In the rows, zero is written as 128.
The rows of D fall into 4 groups, and each row is roughly a mix of its group's hidden directions.
D (192 x 13):
[[143  91 110 122 111 153 101 159 184 147 136 151  87]
 [143 104 134 107  99 126  82 111 177 111 146 113 177]
 [137  60  90 128 154 145 122 111 114 105 143  93 151]
 [122  52 145 103  85 117 108 144 103 118 133 118 124]
 [109  78  90  99 101 129 101 155 141 133 159 129 168]
 [139 130 119 132 115 133  85 145 148 147 170 196 107]
 [153 168 132 113 128 124 123 166  75 158 100 166 108]
 [152 159  97 124 122 119 154 102 163 136 112 192 104]
 [110  74 166 126 139 155 160 122 114 120 108  93  87]
 [159 139 125 172 108  89 130  99 128 109  81 159  99]
 [ 94 125 149 115 131 134 152  97 129 115 104  78  68]
 [ 65  80 129 114 124 118 120 120 105 127 111 170 100]
 [ 99  81 151  97 124 149 135 118  94 180 160 117 136]
 [ 94 128 181 113 101 134 115 166 151 107 143 163 162]
 [123 141 162  98 155  87 109  98 117 168 132 156  87]
 [139 147 108 133 108 168 181 126  69 110 104 128 122]
 [ 98  84 138  93 137 126 107 169 172 123 141 165 114]
 [180 111 177 153 119 108 165 104 158 132 152 142 123]
 [145  96 144 155 147 109 120 198 161 142 125 156 119]
 [154 132  76 135 150 103 161 133 125  74 141 140  94]
 [ 92 107 119 113 157 151  94 160  96 135 156  78 115]
 [ 94 107 103 189 128 104 116 117 173  98 125 113 144]
 [129 139 167 152 164 103 126 137 148 146 160 193 125]
 [ 83 134 151  95 144 184 131 145 140 152 148  89 117]
 [ 88 160 108 117 121  89 132 109  97 118 103 164 173]
 [174 133 113 121  93 157 188 119 129 168 140 112 131]
 [123  81  97  84 163 155 132 125 104 145 158 109 159]
 [167 159 121 135 121 156 128 168 122  70 123 150 162]
 [117 103 103 166 131 141 152 141 179  78 152 132 156]
 [121 168  76 127 150 179 111 150 127  97 126 148 103]
 [145 175 128 144 118 148 170 118  66 143 145 117 152]
 [ 76  87  84 125 137 134 126 128 111  93 148  85 121]
 [162 146 123  84 125 170  96 108 121 186 133 142 128]
 [ 90 124 136 134 171 103 136 127  65 147 138  88 124]
 [127 152  84 105 134 197  97 143 147 131 148 148 132]
 [138 100 195 134 116 107 135  96 153 164 105 151 121]
 [167 136 185 153 103 122 145  91 170 145 109 126 123]
 [157  72 145 131 139 165 103  94 133 169  99 115 127]
 [ 84 140 136  93 118 136 111 141  77 157  79 116 115]
 [157  89  83 108 149 129 118 178 112 155 118 151 158]
 [138 168 190 122 171 154 117 114 131 134 107 163 134]
 [140  96 158 107 133 102 124 147 129 185 186 126 127]
 [100 107 148 123 177 129 173 139 115 166  91 133  96]
 [168 127 125 106 124 190 151 172 149 109 155 140 118]
 [147 106  94 158 119 126  91 127 180  89 143  93 143]
 [134 113 183 136 158 155 126 106 135 179 162 102 116]
 [139 151 144  96 112 152 156 104  85 135 143  95  75]
 [107  76 125 104 136 134 115 145 166 152 107 109 183]
 [128  81 128 175 127 124  89 116 155 120 149  80 107]
 [ 93 127 140 109 171 139 132 194 133 147 136 168 122]
 [108 144 132  96 151 148 137 190 135 117 142 181 150]
 [ 94 118 108 159 101  78 111 169 136 104 110 134 165]
 [109 154 122 170 136 126  83 125 165 101  75 146 132]
 [ 97 126 160 100 121 157 197 115 110 128 157 111 141]
 [112 146 143  60 112  93 108 161 106 142 143 150 148]
 [127 120 115 119 110 185 165 113 140 102 139  73 100]
 [107 162 152 138 110 120  71 150 137 122  96 136 179]
 [124  93 130 111  76 139 159 126 162 133  89  82 135]
 [ 79 102 130  83 172 104 164 136  99 121 128 146 134]
 [139 120 109 105 182  92 103 146 188 117 118 115 128]
 [ 65 128 118 162 117 138 122 102 173 119 158 112  99]
 [125 115 152 179 152 150 131  93 159 117  97 142  80]
 [150 186 160 139 131  87 136  99 166 121 108 136 154]
 [156 105 121  86 126 112  84 145 117 191 115 122 112]
 [141 140 139 169 100  72 140 100 117  99 109 150 166]
 [129 170 193  77 132 126 122 132 115  98 138 135 112]
 [101  99 164 143 146 149  88 163 157 101 100 125  94]
 [144 138 118 189 119  81 115 130 125  80 122 128  94]
 [ 80 102 123 135 165 143 127 147  68 133 122 111  92]
 [134 139 137  62 146 143 149 183 103 137 155 115 130]
 [117  98 112 106  97 111 158 130  99  79  76 114 114]
 [118 128 152 102 120 139 135 149  61 169 121 154  93]
 [119 118  83 138 176 167 103 160  93 133 126 136  95]
 [161 121 123 151 173 115 164  71 121 130 158 142 154]
 [102 157 106 178 113 139  95  88 125 141  92 116 161]
 [116 145 164 119 111 144 123 170 126  92 153  89 179]
 [ 91 139 153 150  96 109 157  82 118 109  83 125 155]
 [142 166 175 113 132 150 159 115 110  87 178 126 129]
 [129 165  78 132 120 125 134 107 126 104  63 144 154]
 [191 107 147 158  97  93 124 148 152 107 123 145 103]
 [127  80 146 138  80 170 122 113 127 125 140 156  80]
 [ 99 167 116 116 145 173 112 146 121 128 133 163  70]
 [117 185 121 108 121 115 126 123  79 114 155  83 157]
 [104 143 139 127  77 123  92 125 140  80 122 163 168]
 [141 128  52 135  95 103 113 112 115 130 168 144 139]
 [136  83 129 150  95 120 130 158 147 109 105 156  68]
 [116 111 152  97 136 124 197 144 118  80 154 123 132]
 [130 132  75 149 143  97 128 144 133  88 167 137  81]
 [127 174  93 106 108 153 183 124 114 114 141 120 169]
 [122  97 171 148 146  75 158 167 112 113 124 108 106]
 [104  94 167 147 133 138 158 117 141 103 168  73 122]
 [116 121  75 114 110 124 112 157 125  95 171  83 152]
 [155 120 124 181 144 106  76  98 145 159 149 108 113]
 [108 131 128 174 132  83  76 138 148 153 110 154 158]
 [ 92 142 175 152 137 141 125  88 105 157  95  99 100]
 [168 142 148 100 120 115 153 146 168 149 179 121 165]
 [202 154 148 144 125 145 135 115 180 119 131 118 131]
 [134 124  96  89  95 150 168 141 164 106  92 149 156]
 [143  79  94 116 115 127 184 158  93 127 127 101 137]
 [112  95 141  74 150 124 179 162 152 133 129 104 146]
 [104  91 155 134 105  93 191 113 110 145 143 102 125]
 [119 128 152 105 105 137 144 148  99 138 202 156 151]
 [103 160 136 120 167 189 154  85 117 144 126 140 136]
 [ 79 149 103  78 138 143 117 142 113 171 156 141 151]
 [107 116 135 133 189 118 101 133 124 129 124 184  84]
 [166  85  89 116 137 127 107 159 150 178 136 155 132]
 [123 127 117  78  79 139 108 170 139 146  87 154 125]
 [140 124 110 113 108 115  90 120 183  68 112 133 152]
 [ 94 179  93 148 149 146 113 103 135 135  98 142  82]
 [137 145 139  81 149 172 119 169  95 136  97 104 154]
 [164 124  67 142 100 119 139 165 137 132 152  98 161]
 [140 147 144 120 101 114 135 171  66 125 122 128 180]
 [118  72 158  87  93  99 126 136  84 128 129 120 145]
 [132 153 113 111 154 171 146 141 113  88  78  97 101]
 [ 82 106 125 126 130 127 182 145 119 102  69 120 132]
 [152 140 129  82 132 167 157 119 137  97 160 134  75]
 [126 140  97 119 131 153  55 137 157 107 161 105 137]
 [ 89 157 128 110 192 146 111 129  80 144 137 133 115]
 [125 107 126 134 112 144 197 121 161 181 142 144 134]
 [129 115  80 135 110 120  65 103 143  82 124 141 114]
 [ 81 139 100 148 165 161 159 108 148 131 169 103 113]
 [166 121  89  99  98 122 102 138 119 168 171 131  93]
 [121 178 118 142 113 113  91 152 131 109 106 191 140]
 [ 96 141 138 121 121 148 163 100 155 177 181 110 139]
 [124 130 157  72 158 100 148 131 128 120 132 174  85]
 [163 107 201 125 101 132 124 161 139 134 131 102 150]
 [140 120 128 123 142 146  93 110 166  68  88 162 137]
 [155 162 117 130 101 193 157 148 108 110 148 140 153]
 [155 183 107 115 124  93 150 117 132 152 143 144 183]
 [171 168 123 118 143  81 151 147  88 120 122 163 107]
 [134 137 152 127  97 153 151 137 119 116 200  91 151]
 [ 98 126 158 121 143 189 119 147 144 126 132  67 122]
 [117 168 140 123 132 137 148  82  86 129  96 125  75]
 [101 138 119 168  89  70 126 132 132  91 133 138  92]
 [116 114 109 134 102 135 153 105 124  88 167  76 169]
 [ 84 140 113 119 171  99  77 169 132 109 127 145 144]
 [120 184 100 147 171 135  99 145 121  96 115 137  90]
 [131  98 140 109 127 136 114 172 146 136 195 108 164]
 [141  97 163  95  82  75 110 145  99 123 118 126 143]
 [131 106 137 132 144 181 175 160 111 160 117 110  88]
 [168 118 124 104  77 138 146 126 195 125 129 140 146]
 [115 124 137  77 152 166 148 117 153 120 122 162 182]
 [163 151 143 106 132 124  80 139 124 175 134 158  82]
 [132 165 122 148 145 164  95 168 145 102 105 179 126]
 [131 185 102 128 115 125 165 124 165  94 106 167 111]
 [132 180 118 163  92 113 141 141 154 153 164 105  92]
 [152 149 115 150 125 157 124  91 195 131 144 113 166]
 [ 97 183  98 145 105 127  95 142 133 105  78 143 131]
 [101 143  93 124 146 152 132 162 144  85 150  99  78]
 [145  97 113 152 100 145 121 102 177 127 160  84 160]
 [118  57 110 117 104 126 149 139  95  88 125 104 138]
 [121 135  91  90 182 147 137 108  98 168 150 144 145]
 [163 124 130 115  80 114 159 158 106 115  84 170 119]
 [145  81 101 145 148 140 157 167 157  81 102 122 138]
 [128 127 127 149 180 128 111 141 105 132 177  95  77]
 [139  91 143 121 165  83 113 114 110 143 124 104 187]
 [107 126 115 176 123  93 105 156 126 107  67 130 153]
 [124 153 202 143 154 144 146 129 100 168 124 143 134]
 [149 162  97 125 159  86 101 148 180 152 119 135 148]
 [150 148 168 202 118 103  99 110 142 122 120 124 126]
 [127  89  80 113  96 146 121 110 148  84  89 110 115]
 [147 134 133 107 152 176 116 132 163 162 157 135 184]
 [109 134  75 137 116 152 132 120 194  95 145 144 135]
 [134  92 123 129  83 120 194 148 104 117 104 146 108]
 [118 157 131 135 155 184 117 152 174 117 165  98 138]
 [112 135  97  81 125 105 162 128  88 137 103 155  84]
 [183 123 115 151 139  96 100 169  95 151 107 157 129]
 [135 133 152 137  97 141 127  84 129  80 114 191 127]
 [158 122 129  85 106 110 119 154  72 178 134 118 122]
 [ 77 108  79 139 142 152 141  89 156 105 153 111 129]
 [ 88 130 122 171 104 114 191 151  97 111 127 133 126]
 [ 97 154  78 131 152 124  87 142 105  87 101 151 140]
 [106 165 145 129 191 111 145 144  85 120 124 104 156]
 [152  95 141 119  77 129 104  92 156  97 169 150 121]
 [107 149 133 119 144 143 167 105  88  92  74  98 128]
 [ 74 152 106 125  82 134  92 114 154 159 139 142 153]
 [170  66 129 160  94 120 151 128 159 146 110 132 135]
 [135  83 162  99 179  95 115 124 139 166 103 126 126]
 [101 106  83 147 128  92 101 145 161 133  94 168 149]
 [150 111 143 142 135 120 110 144 143 190 180 105  96]
 [148  93 118 134 115 136 197 136  96 172 121 132 144]
 [126 153 144 106 137  89 153 118 143 178 157 116 182]
 [114 159 135 148 147 160  75  95 158 136 164  97 117]
 [149 148  77 169 130 161 140 128 158  77 110 126 118]
 [156 154 143 177 107 126 124  95 111 148 113  68 127]
 [130 176 108 163 144 135  92 139 180 127 143 131  88]
 [131 187 105 158 135 115 117 144 117 185 114 159 140]
 [ 89 148 109 170 119 134 144 144 131  95  76 161 152]
 [163 151  94  95 121 112 142 116 159  86 130 115 179]
 [ 87 135 141 159 132 130 119  98  96 118  82  93  84]
 [103 111 181 112 144 136 122 180 178 123 116 149 128]
 [131 164  74 136 138 128 118 136 158 120 171  90 165]]

Here is one row of each group, with its name. Which group are the others in?
[ 86 106  95 118 123 145 145 143 182 138 181 126 116]
C
[138 166 135 118 173 125 110 143 144  64 126 150 162]
F
[140 117 150 168 120  78  91 102  92 162 121 144 147]
Z
[136 113  99 124 140 134  75 110 167 186 120 151 146]
J

[122  90  97 142 109 111  63 138 117 137 129 130 176]
Z
[100  76 173 106 133 116 128 135 114 153 114 166  88]
C
[137 132 151  80 131 145 121 115 112 194 133 127  82]
J
[173 145 123 165 175 107 143 113  89  90 115 118 114]
Z
[153  71 159 154 107  86 131 127 170 140 109 137 120]
C
[ 74 108 149 123 123 145 156 161  86 138 115  81 135]
F
[118 130 116 168 119 140 126 134 120  85  70  90 166]
J
[155 138 126 107  97  99 142 109 133 164  99 194 133]
Z
[ 97 140 116 121 142 173  68 143 111 151 100 101 152]
Z
[144 113 160 109 143 158 152 149 106 125 203 136 120]
F
[ 78 157 145 112 159  82 159 120 108 145 158 104 134]
C
[114 137 101 155 130 105 114  80 144 168 136 175  91]
Z
[140 122  86 168 117 164 116  98 113 148  93  85 151]
J
[ 98 129 122 121 119 117 164 132  89  69  94  95 108]
Z
